In the rows, 128 means zero.
The rows of M fall into 3 groups, and each row is roughly a mix of its group's hidden directions; one row fits no group.
M, 123 rows:
[[126 135 117 156 194 138 146 167  98 136  95 113 161]
 [ 97  91  67 136 112 161 119 125 116 140 165 114 164]
 [144 150 110 109  92 161 156 145 122 108 119  64 160]
 [128  78 156 153 140 105  99 128  80 162 164 110 138]
 [102 121 152 118 137 150 174 123 145 117  95 107  60]
 [104  91 147 153 153  61 118 120 116 164 104 119 142]
 [134 142 155  59 108  81 137 111 147 101 120 103 138]
 [146 135  80 141 127 136  90 178 159 142  93 133 164]
 [142 104 138 142 152  90  88 111 114 161 151 129 190]
 [156  93 161 125 170 107 134 149 120 155 122  79  88]
 [140 112 203 131 119 115  89 150 150 134 160 122 102]
 [143 132 153 133 180  89 150 125 167 107 156 135  82]
 [ 94 177 123  96 104 129  98  95 128 151 126 181 129]
 [ 92 102 119 109 126 128 181 165 120  80 123 124 168]
 [144 130  72  73 111 155 150 151 135 150 105  98 142]
 [124  94 178 138 127 149 141 159 123 116 156  85  79]
 [141 156 133 115 140 158 155 200 153 105 103 117 151]
 [103 101 102 158 132 127 175 151 114  87 109  79 139]
 [ 69 111 136 125 155 116 174 106 143 150 142  83 109]
 [174 162  90 150  99 112 126 136 144 140 144  73 105]
 [112 127  90 104 103 124 146  89 101  99 167  88 163]
 [118 105 178  57 131 115 162 118 117 105 125 112 135]
 [151 139 153  72  90 134 166 153 137 117 128  80 119]
 [136 173 103 137  89  95  69 137 149 152 122 151 136]
 [140 107 168  78 113 127 151 171 137 121  75 148 131]
 [129 134 146 130 136 100 143 114 154  86 202 145 101]
 [ 90  79 115 145 115 112 163  79  94 127 160 124 122]
 [156 119 136 110 133 108 149 118 103 142  99  46 124]
 [107 126 110 178 195 125 110  90 147 141 129 147 116]
 [151 122  97 137 133 155 181 160 140  84  92  98 118]
 [108 151 121 105  99 127 126  78 116  87 170  92 158]
 [104 136 147 105 126 107 137 125  65 145 100 151 182]
 [193 125 106 154 144 132 132 130 126  62 146 146 127]
 [136 124 125 113  91 126  79 102 124 148 168  71 104]
 [136 102  94 143 115 147 143  63 119 159 108  83 131]
 [175 119 125 136 105 129  74 114  85 149 127 177 124]
 [191  76 148 153 136 153 135 106 132 104 109 114 105]
 [125 146  63 141  88 180 126 129 140 131 159 149 133]
 [118 133  82 127 117 146 159 125 163 120 112  88 191]
 [ 93 138 190 112 143 121 135 107 113  68 118 109 124]
 [122 135 181  98 119  99 163 106  87 103 120  96 155]
 [ 96  91 141  80 172 164 122 119 146 117  97 147 151]
 [140 154 102  78 106  82 141 118 146 112 183 137 128]
 [107 141  91 106 117 167 157 150 120 142  72 103 162]
 [161 130  97 142 132 139 183 134 110 126 170  76 110]
 [116 161  97  98  93 159  97 163 163 127 154 160 141]
 [155 124 124  93 135  62 109 122 180 133 123 129  95]
 [137 165 181  93 142 105 172 142 123  85 138 137 112]
 [156 113  87 141 124 176 182 137 137 132  97  96 113]
 [122 161 116  94 154 116 138  74 115  96 181 118 139]
 [120 116 115 135 168 182 117 134 156  99 135  67 124]
 [141 143 126 112 128 168 196 182 135 117 133 107 140]
 [128 114 130 123 100  96 131  94 102 160  62 164 140]
 [143 113 102 146 144 117 144 118 131 181 174 177  96]
 [125 124 114 115 114 141  45 131 161 156 133 103 107]
 [168 141 112 135 163  76 114 144 106 135 124 182 104]
 [156 169 115  98 171 142 150 165 163 124 167 119 148]
 [136 158 137  72 103 120 151 176  93 146 152 116 152]
 [ 71 134  82 129  99 144 170 104 112 126 132 117  92]
 [109  88 136 123  80 122 165 190 112 111 118 135 142]
 [136 127 116 130  75 144 127 146 186 135 122  87 171]
 [178 114 133 124 177 138 154 164 148 122  91  98 156]
 [113 149 130 107 146 167 152  85 157  90  82 129 155]
 [146 130 153 137 164 116  95 127 125  95 173 131 190]
 [137 119 128 157 124 115  62  83 135 160  86 125 115]
 [121  99  99 104  82 140 164 163 105 136 181 136 142]
 [143 142  81 162 141  83  81  96 135 151 107 108 130]
 [ 99  81 163  69 160 120 141 111 129 115 112 159 134]
 [156 116 109 113 152 178 168 119 156 137 137  79 159]
 [101  82 150  97  85 119 114 166 118 104  92 138 152]
 [110 120 113 141 160 116 187 143 159  91 105  83 137]
 [108 139 113 127 191  97 172 126 137  87 142 156 143]
 [163 154 130  79 148 176 141 118 160 165 101 137 123]
 [115 119 140 105 171 122 179 160  86 132 123 164 160]
 [122 110  98 146 141 140  98  73 127 126  90  72 138]
 [123 133 107 140 165 148 177 116 145  68 164 110 137]
 [126  95 205 129 126 149 114 157 110 151 118 111  98]
 [ 93 122  96 139 112 155 148  75  89 105 165 130 105]
 [107 142 173 125 159  86 140 142 123  90 155 174 106]
 [137 154 116 147 157 128  57  92 141 157 154 145 112]
 [ 52 118 162 137 151 109 139 104 108 109 154 110 120]
 [101 133 164 108  82 123  96  84 123 103 177 129 127]
 [155 154  99 165 135 165 172 169 140 155 154 112 118]
 [173 159 158 145 150 146 138 133 148 174 122 139  76]
 [131 139 151  79 134  62 124 113 132 121  82 118 152]
 [ 74 140 169 116  97 133 135 121 182 123 150 101 107]
 [134 157 113 117 155 129 180 145  98 103 126  80 170]
 [126 105 181 138 158  90  99 159 133 144 144 102 170]
 [130 113  98 152 153 112 187 111 164  90 141  97 108]
 [116 150 167 119 107 116  97 174 109 130 148 157  73]
 [ 86 109 170 143 137  89 133 182 112 129 124 101  97]
 [172 131  66 126 126 106 111 144 152 170 108 158 143]
 [140 113  97 128 131 171 117 123  60 138 139 121 176]
 [149 161 137 110  97  92 104 196 132 104 129 151 140]
 [133 140 140 129 149 111 135 127 108 127  54  80 163]
 [131 188 135 102 126  81  97 160 134 120 130 106 165]
 [112 133 129 113 116 153  55  95 115 138 178 122 129]
 [118 130 110 204 131 106 165 167 124 127 153 137 112]
 [167 147 132 141  89 107  69 101 126 160 103 113 108]
 [165 165  82 109 109  80 138 150 121 164 107 118 143]
 [132 124  81 145 102 104 135 127 114 129  51 153 126]
 [141 177 157  87 150 148  83 166 151 108 129 140 138]
 [136 168 168 159 107 137 147 171 157 100  91 151 133]
 [166 142 107 131 108 110  92  91 131 148 166 183 113]
 [ 97 102 184 127 113 158 127 103 127 132 164 103  81]
 [100 141 164  75 152 111 160 153 144 145 135  79 123]
 [153 121 119 111 124 152 109 193 140 175 151 114  92]
 [121 115 119  76 139 167 148 184 139 136 166 155 123]
 [132 124 106 148 110 170  80 180 139 169 153 141 130]
 [ 81 170  97 107 136 122 160  88 135 124 122 162  92]
 [143 133 120 175 101 125  57 135 132 171 124 132 108]
 [ 98 172 137  85 120 155 154 160 169 146 142 112  99]
 [ 71 144 172 105 130  99  98 117 143 174 130 132 148]
 [143 109 146 113 100  91 127 114  98 176  67 139 124]
 [172 165 146 103 126  78 129 154 145 111  80 145 129]
 [124 122 163 114  60 163 127 139  99 125 143  84 121]
 [109 113 178 134 195 130 149 150 119 102  98 126 147]
 [132 161 157 118 128 115 179 154 147  74 166 147 132]
 [145 135 148  93 164 164 102  87 103 167 150 151 149]
 [157 143 131 106 110 133  93  78 161 170 108 168 141]
 [101 115 156 165 133 185  81 124 127 158 149 121 101]
 [ 79 140 160 123 155 123 148 128 113  62 160 122 137]
 [156 168 118 162 164 142  76 140 162 160 119 141 113]]
One row of each group comes first, with its name. Which group is each row after those in?
[176 135  96 133 145 144 126 126 142  94 128 124 201] => <114>
[113 142 140 100 148 123 151 119  96 104  89  82 182] => <8>
[153 156 105 155 136 111  53 100 144 155 117 131 122] => <66>

[ 89  88 143  82 141 124 117 104 126  91  86 133 161] => <66>
[118  94  92 165 102 172 142 112 113 170 155  99 123] => <66>
[136 162 129  98 125  84 171 108 112  72 130 105 147] => <66>
[ 96 135 149 118 151 101 143 190 149 150 157  85 138] => <114>
[142 144  89  85 169 174 150 113 151 131 124 108 163] => <66>
[115 112  72 171 103  76 129 125 114 116 113 128 164] => <114>
[145 155  94 153 160 139 116 156 148 162 180 163 116] => <66>
[128 138 116 135 188  86 127 155  83 157 113 131 163] => <8>
[149 158  78 164 145  80 158 157 143 111 116 134 147] => <66>
[100  87 185 119 104 140 169 131 109 108  94 111 116] => <66>
[107 122 119 166 186 118  76 143 135 144 123 170 135] => <8>
